Each path below is one point turned by a fixed rotation once a step. After each direction that follows a path, write how fast that rotation turns it, in degrees per step (0 if it stays still).
Each turn is a multiple of 5 degrees from 10 to 175, or 0.
Each row of a path follows its step; steps can be skipped.
path 1
step 0:  57  15 -88  -2 -51   0  15 -28   1 -19  65  -1  30   8  46   8  46  14  14  29   8 -24  10  37   6   2 -32  -1  10 -25 -49  20   5   4  -9  11 -55 -38 -47   4 -30 -23  30 -15  23
step 1: -16  23  18  18  -1 -14 -22   9  -7  68 -13  40 -10  12  69  16 -29   5   2  20 -12 -11  55  41   3 -10 -12 -50  23 -11  48  28   7 -13 -46 -59  12  -5  47 -38  52 -15 -45   7  29
step 2:  47  11  13  -9  -3  51 -38  30  10  -9   6   0 -22   6 -11  37   2 -27 -73 -18 -30  46   0   1 -24  19 -12  38  -6  82 -55  15 -23 -51  32  10  -3  21   3  13  23  29  -5  55  42
step 3:   6 -64 -49  56 -15  34  43   3 -67  17 -13  -9 -21 -22  -1 -23  20   7  12  38  39  -9   0  43  21 -30 -21  -4 -35  14  -8 -13 -32 -22 -23  68  16   5  12  52  -3 -47 -28  -2 -41
step 4:  -8  52  24  35  17  43  -5  11 -41  -5  -1  -5  21 -39  19  -2 -54  -8   5  25 -17 -42 -12 -35  -8  14 -30  44  59 -46 -11  -2  46  34  -4   4  58 -19  59 -49 -35 -17  24  31  15
step 5:  10   3 -17 -31 -39 -32 -59 -15  31 -14 -14  -3  40 -37 -28  18  22  -6  -2 -23  -4 -15   3  38  25   6 -27  63  30  61  28 -25  -5 -10 -16 -70  13  51   3  44  -6  10  15  19 -67
step 6:  44   5 -32 -47 -32 -27  22  73 -35  -9 -11 -49 -36  -2  22 -29  10  -8  64  12 -13  -6  -7  10 -22  -9 -19 -41  25   8  55  16 -25  -6  -3  45 -20 -33 -64 -19  -4 -16  26  47   5
step 7: -34  -1  17  12  -9  53 -24 -33 -11  17 -53  35  50  28 -33  15 -22  44  -7   4 -10  15  28  15 -68  67  17  -5  11 -39  40  13 -31  12 -65  32  -2  16   8 -42  41   9  21   1   9
step 8:  28 -16  54  11  -3  35 -10  52  15 -50  30 -12  29 -29  20 -39  42   6 -35  30   3  83 -33   2  47  55 -35   4 -28  21   6  30  23   7  15 -18  -2  27  -7   8  -2  55 -16 -15 -27
step 9:   9 -76  39 -21   9 -44  48  -4 -61 -33 -17 -50 -37 -19  20  33 -17  -4 -21 -16  14 -59  39   0   5  18 -22 -15  24 -27 -22 -49 -26  -3 -30  23 -31  -9  -5  -2 -25  12 -53 -19 -31
  0   8  -2 -13 -16  -5   2   2   6  17   0   1 -10  11   3   1  16  -8 -10  10  -2   8  10  -3 -15 -16  -2   6  13 -14  16   6 -18   5  -1 -16  -3   3  -7   6   2   0  12   2   8 => 70
-10   9 -10  -7  -6   9   1 -12   2   9  -5  -8  -9  -1  -1   6   3   3  -4   1   8  -1   6  -1   2  -3  -1  -6   8  11   0  -4  -8  -5   2  27  10 -15 -27  -5 -19   2 -13  -7  -7 => 110
 -7  -6   4 -17  -1   3   9   5  10 -19 -16  19  -6 -16   5   3   8  -4  -6 -11 -14   1  -5   8  18 -10  -2   9   0  -7   6 -11  -7 -13   8   5 -10  -3  -3   2   1   0  -8  11   8 => 110
-12 -11  -8   7 -16   8  -6 -21   8 -15   8  10  -6  10 -12  14  -8   2  -2   3   2   7   8   4  -2  13  -6   2   8   5  -6  -8   3  -3  16  -2  -4  12  -2   3  -2   5  23   8   4 => 140
  0   3  -9  15  -9   8  -1  -6 -11  12   5   0  -2  -7  -8   7 -10  -9   0   1  -3   2  -7  -1   7 -23  10  12   7  18   1   7   0  -5   2  -1   5  -6  16   8  -4 -19  -6  21   6 => 35
 16   9  -3  -4   5  -2   3 -13  -7  -4  -2  19  -4  -8  -5   4   1   6  15  -1   0   9   9   7  -5  12  11 -11  -7  11  11  28  -6 -13  -2  -9  -3  -4 -11 -10   7   4  -3   6  11 => 65
  0  18  23   9  -2   7  -7  -6   6 -10  -2   4  -9   6   4   8  -8   2  10   5 -10 -10   0   6  -6 -10   8 -22  13 -20  -6   5  -7  -7  -2   8   3   1   8   3   3  -6   1   5 -19 => 125
 11  -3   4   0 -12   4   7 -11  23  -5   5  -3   5  -7  -4  -1   8   5  -2  15  -8  11  13   7   4   2   1   5  -5  -6   3  -6  10  13  -1  -6  17 -21  16 -19  -2  -6  -9  -1  -4 => 100
path 2
step 0:  21   6 -26  -7  12  18 -47  -7  22  -7 -18  -9  70 -17  22  60  -1 -20  59  11  23  28 -28  -8  -2 -32  39  -4  11 -43 -19  13   6   9  30  40  13  -8  26 -42  42 -53  -9 -23  16
step 1: -16   1 -41  11  21  14 -41 -15  15   1 -50  11  13   3  25 -12  -6 -12 -10   5  -7 -28 -30  17  70  52 -42  18 -15 -29 -87   0 -23 -27 -23  -7 -37 -16  11  30 -10 -49  -1 -20   3
step 2: -36  -1   3   9  11 -11  12   1  30 -53  -8  -1  -6 -40  -7   7 -25 -25  16  57  17  31 -14   3  44  43   9 -46  29 -21  21 -11   0   0 -44  25  -6  50  54 -50  43 -41  10   9   3
step 3:  -9  21  -4  29 -34  -3  -9  16   2  11 -61 -25  82  25   8   1   6 -33 -11  61  46  44  14 -44  -8 -13 -18  15   3 -57 -28   2  -8 -17 -13 -25 -17 -33  27  26  25 -14  -1  -4   5
step 4:   9 -61 -15  -3   1   5 -17  44  41 -30 -26  28 -17 -45  43  11 -24 -12  26 -16  20 -19 -14  -5  42 -22  -6 -23  32 -53 -12  26  27  -9   8  18  -1 -37  27  18   1 -69   3 -12  47
step 5: -11   7   8  23 -35  16 -45 -36   8 -28 -62 -59 -12 -38 -12  -5 -16   3  14  24  25  12  -5 -19  34  39 -15  -1 -12 -24 -58 -20 -19 -17 -41 -19  30   0 -40 -53  11 -44 -21 -12  -8
step 6: -19 -49  -3  14   5 -22 -37 -11 -16  26  28  28  63   2  -8  27  -8  13  -2  14  39  28   3  -8  16   7 -14  20  28 -37  17 -16   4 -28 -59  31 -21  12  61 -18  39 -70  -5 -18  23
step 7: -14  59 -54  11 -26  18  -4  35   8   2 -44 -34 -23  -2  41  58 -47 -22   6  27   6  24  -4 -21  23  -6   0  23  24  -5 -57   8  20 -19 -13  17  -4 -23  27  33  19 -58  33  -1 -18
step 8:  55 -46   8  -8   2   3 -47 -15  29 -32 -24  19  24 -28  26  13  -1   9  36  69  20 -23  15  -6  68   4 -15 -43  -5 -11  -3 -14 -30  20 -14 -43 -14  -1  23  -2  25 -51  25 -13 -19
step 9: -17 -14  37  44 -39 -19  -1 -43  31 -21 -40 -28  19  -4  46  -1  -5 -38  -4  12  15  23 -41  -7   1  20   7  51 -10 -33 -31 -26  -8  -1 -35  35  10   0  48   4   8 -54 -43  50  11
-16  21  -3  16   0 -12   2   0  -6   0  14   6   2  -2 -16   3  12  -7 -16   3  -5  12  21  -6   1   6  -7  -4  15   3  10 -14   8  -1  -8   6   0  -8   4   1   8  -5   0   7   6 => 95
 -8   3   4  -6  -7   0   0   2  -6   6 -11  -2  18   8  -5  16  -2  13  -2  -9 -20  13 -14 -11 -15  -7   4  13   0 -11  12   6   5  -6   8 -10  -3   3  18  -1   4   0   7   8  14 => 110
 -2  -4  -8  -2 -10   1   3   0  -9 -14 -13   8   7   4 -12   2   9   9  11  -8   4 -15  10   9 -12   3  13  10   8  -4  -5  -6  -1   4 -10   8  23   6 -15   5  -2  -6  -2 -11  20 => 65
 -4  11   7   8 -11   0   1   6  11   6 -15 -21  -2   6  -3  -2   1  -3  -2 -21   4  17  13  15  -1  -1  -2   1  -2   7 -21  -5 -16  -3  10   2  12   7  13   5  -4   2  -1   2  -9 => 170
 10 -12   2 -10   8   4   6  11  -4  -9   9   2  21  -2   3  -3  15 -18 -15  -7  -3   5   3  -4   4  -3 -11  29 -14  -4   0  -1  -2  -4  -3  11   7  -4   2   3  -1  -7  -6  -5 -12 => 130
path 3
step 0: -24 -65   4 -28 -21  64  28 -18   8 -12   7  18  -2  49  62  28 -15  -9   9   2  40   6   5  20 -37 -37 -50   3 -33  -7  13 -25  56  -7  -1 -28 -21 -15  55  -2  -8   2  -7  20  -9
step 1:  15  49   1  36 -33  45  26  36 -48  13  13  35 -32 -19  40  19   7  32 -18  11 -10  35 -16 -12 -11  33 -10 -25 -43 -30  12  -1  -4   7 -19 -13  61  42 -17  41  34 -60   1 -19   1
step 2: -17 -32 -27 -25   8  28  67  -1  16  23  57  48 -38   0  -9 -23   7   2  66   6  10 -30  41  -9  40 -27 -13 -26  -3 -29  -4 -66  22  -6  54  29 -10  14  16  -4  -1  -7  -6   0  -7
step 3:  -1 -30  26  77  35   4  21  -3   4 -20  28  41   5 -40 -13   4  17  30   5  31  -5  41 -18   0 -76 -37  10 -24  -9  11  25  -9  12   9 -53  -5 -19  33  25  30  61  -7   7  -9  -5
step 4: -34   1 -24 -26 -22  30  36 -45   0  -1   7  42  26  -8 -11 -24 -16   5 -16  23 -47  27 -23 -22  38 -10  13 -22 -39   2  -8 -61  32 -47  21 -38  25 -33  34  -5 -25  -7  56 -49  16
step 5:  33 -40  38  49  -3 -18  -4 -25  26 -31  22  24 -64  -9  23 -50 -21  52 -21   1  19   0  -7   6  10 -44 -42 -23 -27   1  14  19 -13 -25  26  -3  -6 -18 -44  21  45 -54  18  10  22
step 6: -66 -15   2 -18 -15  43  16  37  53 -11  11  23  19  23   8  -6 -53 -17  12  56  17 -17   7 -26 -32 -27 -44   2  17  -1   3 -20  25  38   2 -53  48 -14  11  -7  15 -10  31 -49 -20
step 7:  18 -36  -6  11 -37 -19  21 -23  -4  -8  10  55 -62 -22  26   1 -11 -19   0 -36 -44  36 -32  35   0  47 -63 -16 -25  10  -2 -13 -13  16 -17   2  40  13   6  63  22  -5  22  11 -39
step 8:  16  14  34 -40  28  20  47  34  12 -24  66  31 -21 -10  22 -20  31 -19  -5  41  45 -28  22  15  -5 -17 -16  20 -29 -68 -50 -10   4 -24  14 -10  11  -6  47  -7   7   3  41 -30  -9
step 9:  -3 -20 -25  57  -3   1  30 -49 -67  37  16  36  15 -48   3   2 -26   0  -5  -5 -19  -6  23  -2 -86 -17 -50 -11 -10  -4 -16 -22 -11  23   8  22   9 -20  -5 -16  52 -36   0 -10 -22
 11   3   6 -14 -11  -5   1   2 -12  -5 -12  17 -10   2   9  15   2  -4  -3   7  -8  12 -11  -2  -1  -9  16  -5   0  11  20   2  -5   1  -4   8  12 -13  10   1 -14   3  -5 -12 -12 => 115
-10   0   3  18   4 -14 -10  -4  12 -23   2 -10 -13   0   5 -13  -8  -4   6  10  -6   2 -13  -4  -1   0  -2   4   6   7   5 -14  -3 -10  -1  -8  17  -5  -8 -12 -16   9   3   4   9 => 45
 16   9   2 -15   0 -10  -7 -15  11  -1   2   4   0  -3   7  -2   0   6  13  11  -2  -8  -6  -3  14  19  -3  -7   4  -2  -6  -4   5   3   0  17   7  -8  10  15   7  -7  -9   0  26 => 125
  1 -27 -10  -7  -1  -6   1 -11 -11  -5  -4  -1  -3   7  -1  10   0  -6   5 -16  -8  -5 -12   7   3 -10 -14  -1 -12  -5  15  -4  -8   2  10   9  -2   4  -3  -8  16  14  -1   9  14 => 155
  1  -7   8   3   0  -1   2   8  -1 -14   3   2   2 -10  -4  16  -8   4   1  13  21 -13  13 -10  -1 -18 -10   1  21   8  -1  -2   0  -7  -5  21  -7 -11   6  -9   8   0   0  12  -3 => 120
 -5   2  10   1  -7   0  11 -12  -6 -17  -2  -4   8 -11   8  10   9 -12 -16  -5   4  12   3   8   6  11  -6   0  -5 -10  -1   8  13 -23 -12  -6  -9  -3  13   6  -7  10  12   5  11 => 95
